In the data rows, 128 means zero.
Some points:
[122 165 132  68 170 150 135 160  68 140 117 101 167 187 166 131  92  79
 149  99 120  90 103 128 119 109 120 139 136 123 124  98 158 170 122 127
 119 139  99 102 157 177 154  83 222 116  64 109 113]
[ 51 106  78 161 137 155  89 146 144 148 149 138 137 121  74 117 156  39
 133  93  64 115  75 166 118 122 126 112  99  96 129 162 141 102  95 129
 175  89 143 159 129 101 119  73 102 105 128  83 104]
[154 178 138  84  98  69  87 135 176 171 155 146 108 157 123 122 128  95
 130 146  70 152  43  90 110 175  88 145 128 123 143 145 136 173 164 153
 138 118 117  96  88 165 126 132  94 136 133 132 104]
[114 141  29  73 123 105  80 132 132 105 118 211 134 116 162 110  67  92
 131 187 130 114 164 115 173 114 150 164 114  90 125 133  67 127 139 152
  94 160 110 145 109  99 161 133 132 138 111  91 159]
[116  89 131  97 102  78  94 144 129  97 176 165 122 172 151  83 171 183
 118 150 150  81 154 193 122  94  93  85 105 129 137 137 149 164 126  57
 145 163 120  91 138 121 126 113 110 171 156  97 102]
[144 101  95 134 107  87  81 121  93 158 197  76 178  80  75 161 131 136
 127 109 191 100 147 148 143 183 157  87 149  75 135 116  96 162 103 176
 116 146 131  79 109 123  95 113 178 129 148 157 116]
[ 86  98 134 121 132 186 149 160 137 159 120 206  96  77 146 120 118 146
 162  67 160 127 161 136 112 153 114 152 157 121 197 102 194 154 120 161
  99  91 103  92 110 118 138 121  98 192 142 162 161]
[120  85 147 116 171 119  88  97 119 123 144 104 150 134 173 128 145 142
 167 166 105 168 156 141 126 149 148 123 177 112 229 159 173 137 128 109
 154  89 155 224 155 149 137 176 159  93 119 119 165]
[114  55 171  77 150 167  99 109  87 151 108  88  96 118 121 161 100 169
 174 137  83 182 143 116 123  68 153 120 100  89  64 132  95 154 143 150
 126 115  95 124 124 106 143 113  81 139 150 128 110]
[132 122 153 128  91 156 149 126 120 139 131 162 104 139 145 149  74 118
 125 178 152 170 127 130 161  94  73 112 111 163 186 132 114  60  41 119
 178 134 114  57 117 124 139 114 153  84 148 175 121]
[173 148 160 139 123 145 137 142  59  92 162 133 139  87 186 106 142 117
 118 154 209 144 124  85 118 139 118  78 140  90 114 180 145 117 150 137
 174  72 133 134  70 115 153  86  79 139  77 109 123]
[105 127  96 101  86 179 180  64 100 157 120 146 115 142  68 155 181  91
 108 131 175 156 145 108  97 104 159 120 152 163 149 155 105 194 138 108
 151 146 131 139  93 122 136 194 151 141 113 103  94]
[100 112 150 146 100 134 120 143  85 156 147 102 116 176 155 147 148 118
 144 142 119 119 126  74 194 170 153 163 103 123 134 154 145  74 103 109
  65  98 161  95 171  74 111 169 122 179  95  95  68]
[ 90 136 206  94 142 120 129  92 152 101 158 168 164  91 103 114 171 149
  79 109 111 154 159  97 128 112 113 186 142  73  86 148 138  64  83 120
 134 152 121 134  67 145 140 109 176 150 132 130 130]
[165 115 108 130 121  97  99 120 121 223  83 165 142 122 127 105 124 142
 161  88 156 105 154  51  88 140 115 109  69  73 131 103 129  80 153 113
 214 166 168 137 156 101 131 159 157 101 144 119 132]
[154  96 118 120  96 108 167 146 119 145 154  92  85  77 136 139 165  87
 141 165  97  46 163 159  99 129 146 174 134 105 110 125 151  82 162 150
 115 134 110  95 135 123 202 187 130  75 125 127 139]
[149 173 106 110  92 126 143 138 171  78 110 111 181 128  72 121 121 141
 189 109  92 160 165 112  90 143 144  86 128 123 110  93 137  90  75  90
  89 121 148 119 144 165 135 156  61 144  73 148 137]
[160  88 184 117  82 176 120 106 152 123 145 154 162 134 132 126  92  87
  91 116 130  99  90  82 175  63 191  66 147 127 141  89 173 133 169 104
 123 146 104 143 141 117  98 137  96 110 142 145 149]
[116 158 142 159  76 163 143 110 109 137 141  94  96 127 165 173 112 134
 138 126  68 101 189 149 120 178 138 110 136 147 140  83  68 109 177  92
 163 160 142 174  90 152  99  46 135 163 127 132 162]
[113  69 132 118 151  58 148 102 114 127 133 148 114 130 147 132  75  96
 136 110 140 128 140 143 124 161  91 129 143 192  19 141 150 135 102 104
 121 122 145 166 105 127  56 155 108 102  93 152 141]
[ 89 202 112 181 108 111 135 139 158 156 163  79  93 145 104  65  95 145
 142 138 157 125 120  84 149 121 158 124 109 109  90 148 194 169 114 117
 103 176  89 151 119 108 177 131 162 102 124 131 165]
[122 128  75  99 149 118 162 105 126 104 148 143  77 177 107 144 119 123
 113 111 189 184  90 122 106 156 130  83 137 121 100 148 164  33 179 160
  98 133 108 157 188 173 123 110 159 167 178 121 142]
[123 129 118  88  98 158 165 159 165 154  56 130 164 142 135 157 152 177
  97 144 143 126 105 170 196 208 124 105 111 111  95 131 131 126 130 100
  99 110 120 208 101 125 168 108 119  86 149 134 113]
[121 134  96  99 134 199 102 118 135  90 123 102  75 163 115  56 134 149
 108 139 134 106 147 119 141 168 121 143 158 110 120 161 112 159  86 165
 181 147 172 127 204 164 102 118  81 116 133 157 112]
[184 126 128 142 173 144 106 135 110 148 103 125  89 161 113  75 200  95
 138 144 142 183 128 168 151 133 175 135 134 121 114 102 128 109 147 113
 119 144 140  65  34 124  76 124 126 108 122 121 186]
[102 155 165 120 146 157  89 119 166 114 189 149 124 131 154  88 157 109
 159 100 134 144 121 106 114 145 101  86 114 197 130 111  64 125 151 168
  45 103 196 138 125  92 173 128 159  86 150 146 105]
[117 128  81 130 156 164 152 167 152 134 155 100 122  91 137 121 132 156
  45 142  59 167 122 112 146 132  47  57 137 105 114  79 122 143 150 136
 154 102 118 104 150  86 104 197 152 140  86 107 142]
[126  95 191 126 108 110 181 113 179 103  91 177 136 104  75 118  96 163
 128 150 128 120 123 131 131 138 143 149 147 128 129 175 122 151 176 139
 161  84 181  51 165 101 129  64 174 119  84 121 150]
[123  87 108 159 121 120 120 138 144  59  97 119 116  87 158 140 170 153
 135  98 127 165 112  65 132 174 141 149 143 174 129 107 127 149 108 103
 119 140  72  84 172 149 123  94 128  52 161  34 131]
[147 112  94 162 133 108 184 137 184 126 136  89 169 153 141  85 108  96
 130  92 141 150 214 133 138 121 125 175  99 123 160 165 113 120 188 108
 132  82  71 130 126 134  70 119 134 109 142 162  80]
[ 75 124 109 125 150 171 123  90 168  86 141  98 163 126 111 165 128 187
 175 151 184  91 103 140 166 102  94 157  75 182 144 111 170  89 169 162
 191 134 141  97  52 165 124 158 120 140 113 118 127]
[139  71 144 187 142 138  88 137  90  67 109 149 153  95  86 139 151  83
 137 158 139 147 112 131 136 157  92 143  92 143 111 128 135 135 152  87
 163 154  93 124 158 154 211 130 153 169 131 223 113]
[166 113 177 176  80 140 116 145  50 125 109 154 156 143  74  64 108 170
 106 132  87 110 125 130 118 116  93 155 105 163 147 143 142 116 132 208
  88 138  93 196 109 122 107 134 148 140 127 101 132]
[133 165 102 114 131  95  86 191 149 174  93  98 146  60 134 134 154 134
 125 167 126 141 142 116 144  72 185 115 172 223 107 160 131  87 122 141
 148 119 121 135 153 158 109 106 147 171 139 149 106]
[110 120 166 171 142 128  79 111 175 165 118 111 116 120 137 140 105 117
  84 183 207 169 140 162  90 108 113 185 132  95 120  45 133 137 131 134
  99 148 140 161 163 149 118 106  96 121  88 104  72]
[149  98  82 166  93 135 125 145 121 105  97 137 115 101 187 126  73 142
 127 106 113 103  81 146  80  94 160 126 140  80 123 144 123 119 108 108
  89 119 204 120  64 188 127 173 187 134 161 123  84]
[161 140 158 135 181 105 111  64 178 115  88  96  96 134 125 137 118 135
 144 129 138  71 102 139  91 148 134  88 150 121 178 134  86  98 102 124
 125 109  20 125 103  60 121 140 141 160 113 117 103]
[146 147 132 147 117 134 143 142 148 144 156 140 149 127 184 125 126 164
 151  42 144 167  73 201 143 117 162 173 138 128 101 163  67 120 138 130
 161 181 120 136 177  96 135 174 105 135  88 141 154]
[ 84  98 104 163 178  63 158 128  77 147 110 153 130 154 123 161 154 174
  60 111 120  91 124  95 119 105 147 102 152 140 173 125  75 111 131 139
 101 153 133 130 127 182 143 110  65  95  71 172 147]
[164 123  84 149  91 118 157  71 138 116 135 166 136 158 178 159 200 144
 115 166 115 127 117 124  85 110 171 137  55 138  99  86 131 162  79 168
 131  79 116 159 157 114  98  91 148 140 115 167 163]
[187  99 112 157 164 148 179 126 168 143 156 158 160 132 121 159 156 116
 186 170 122  99 131 102 141  91  62 118 190 110 108 146 135 150  93 144
 108 192 142 159 119 105 135  92 109 141 154 115 123]
[170 206 106 108 137 132  99 108  92 103 131 170  70  61  90 176 151 152
 144 104 130 102 123 135 157  90  98 148 119 119 142 124 150 129 141  59
  93  97 132 175 165 118  64 115 137  85  92 160 109]
[ 58 181 140  95 120  96 179  89  74 106  66  80 172  74 147  93 144  98
 142 163 134 155  73 151 105 126  97 116 111 103 169 118 127 130 140 124
  96 169 155 113 159  77  90 127  98 121 173 138 153]
[163 164 170 129 201 101 194 185 131 125 169 151 111 101 121 151 104 122
 114 143 118 154 138 154 132 152 189 100  57 140 165 119 135 169  97 155
 157 148 145 141 128 147 141 163 107 126 153 103  94]
[103 191 135 151 159 173 106 140  99 139 146 182 184 169 129 165 102 151
 111 178 116 104 142 125  67 146 148 158 170 133  74 134 125 134 147 108
 147  86  99  93 139  98 102 171 107  84 196 146 130]
[130 171 189 150 100  73 140 103 112 139 102 125 117 145 133 149 164  98
 136  87 150  99 155 144 183  83  86 123 147 105 110 108  74 145 116 149
 156  58 116 147 152 208 139 168  99 131 171  99 171]
[207 125  75 120 142 124  98  43 122 141 133  58 148 121 123 129  81 131
  54  88 119 134 128 143 137 132 111 171 131 179 147 137 162 127 105 111
 116 115 177 106 120 101 183 105  85 131 158 130 154]
[140 109 136  74 110  95 129 246 130  84 137  84 111 178  90 170 129 129
 124 112 180 129 108 104  90 104 126 192 158 120 149  91 106 129 116 116
 165 104 155 177 103  56 127 125 136 147 152 141 153]
Along one direction, these points spread out more than along any other. Take the direction at right angles to it along which they spread out most. Go by this last direction. Where along it does each point below lie, from 0 to 99? 50 is the average, and the first point above lies past it. One standard deviation of the points above along it is 16.
[102 155 165 120 146 157  89 119 166 114 189 149 124 131 154  88 157 109
 159 100 134 144 121 106 114 145 101  86 114 197 130 111  64 125 151 168
  45 103 196 138 125  92 173 128 159  86 150 146 105] --> 68
[146 147 132 147 117 134 143 142 148 144 156 140 149 127 184 125 126 164
 151  42 144 167  73 201 143 117 162 173 138 128 101 163  67 120 138 130
 161 181 120 136 177  96 135 174 105 135  88 141 154] --> 45
[120  85 147 116 171 119  88  97 119 123 144 104 150 134 173 128 145 142
 167 166 105 168 156 141 126 149 148 123 177 112 229 159 173 137 128 109
 154  89 155 224 155 149 137 176 159  93 119 119 165] --> 38
[114 141  29  73 123 105  80 132 132 105 118 211 134 116 162 110  67  92
 131 187 130 114 164 115 173 114 150 164 114  90 125 133  67 127 139 152
  94 160 110 145 109  99 161 133 132 138 111  91 159] --> 80
[117 128  81 130 156 164 152 167 152 134 155 100 122  91 137 121 132 156
  45 142  59 167 122 112 146 132  47  57 137 105 114  79 122 143 150 136
 154 102 118 104 150  86 104 197 152 140  86 107 142] --> 62
[ 75 124 109 125 150 171 123  90 168  86 141  98 163 126 111 165 128 187
 175 151 184  91 103 140 166 102  94 157  75 182 144 111 170  89 169 162
 191 134 141  97  52 165 124 158 120 140 113 118 127] --> 48
[123 129 118  88  98 158 165 159 165 154  56 130 164 142 135 157 152 177
  97 144 143 126 105 170 196 208 124 105 111 111  95 131 131 126 130 100
  99 110 120 208 101 125 168 108 119  86 149 134 113] --> 38
[144 101  95 134 107  87  81 121  93 158 197  76 178  80  75 161 131 136
 127 109 191 100 147 148 143 183 157  87 149  75 135 116  96 162 103 176
 116 146 131  79 109 123  95 113 178 129 148 157 116] --> 67
[ 90 136 206  94 142 120 129  92 152 101 158 168 164  91 103 114 171 149
  79 109 111 154 159  97 128 112 113 186 142  73  86 148 138  64  83 120
 134 152 121 134  67 145 140 109 176 150 132 130 130] --> 50
[139  71 144 187 142 138  88 137  90  67 109 149 153  95  86 139 151  83
 137 158 139 147 112 131 136 157  92 143  92 143 111 128 135 135 152  87
 163 154  93 124 158 154 211 130 153 169 131 223 113] --> 45
[184 126 128 142 173 144 106 135 110 148 103 125  89 161 113  75 200  95
 138 144 142 183 128 168 151 133 175 135 134 121 114 102 128 109 147 113
 119 144 140  65  34 124  76 124 126 108 122 121 186] --> 56
[173 148 160 139 123 145 137 142  59  92 162 133 139  87 186 106 142 117
 118 154 209 144 124  85 118 139 118  78 140  90 114 180 145 117 150 137
 174  72 133 134  70 115 153  86  79 139  77 109 123] --> 51
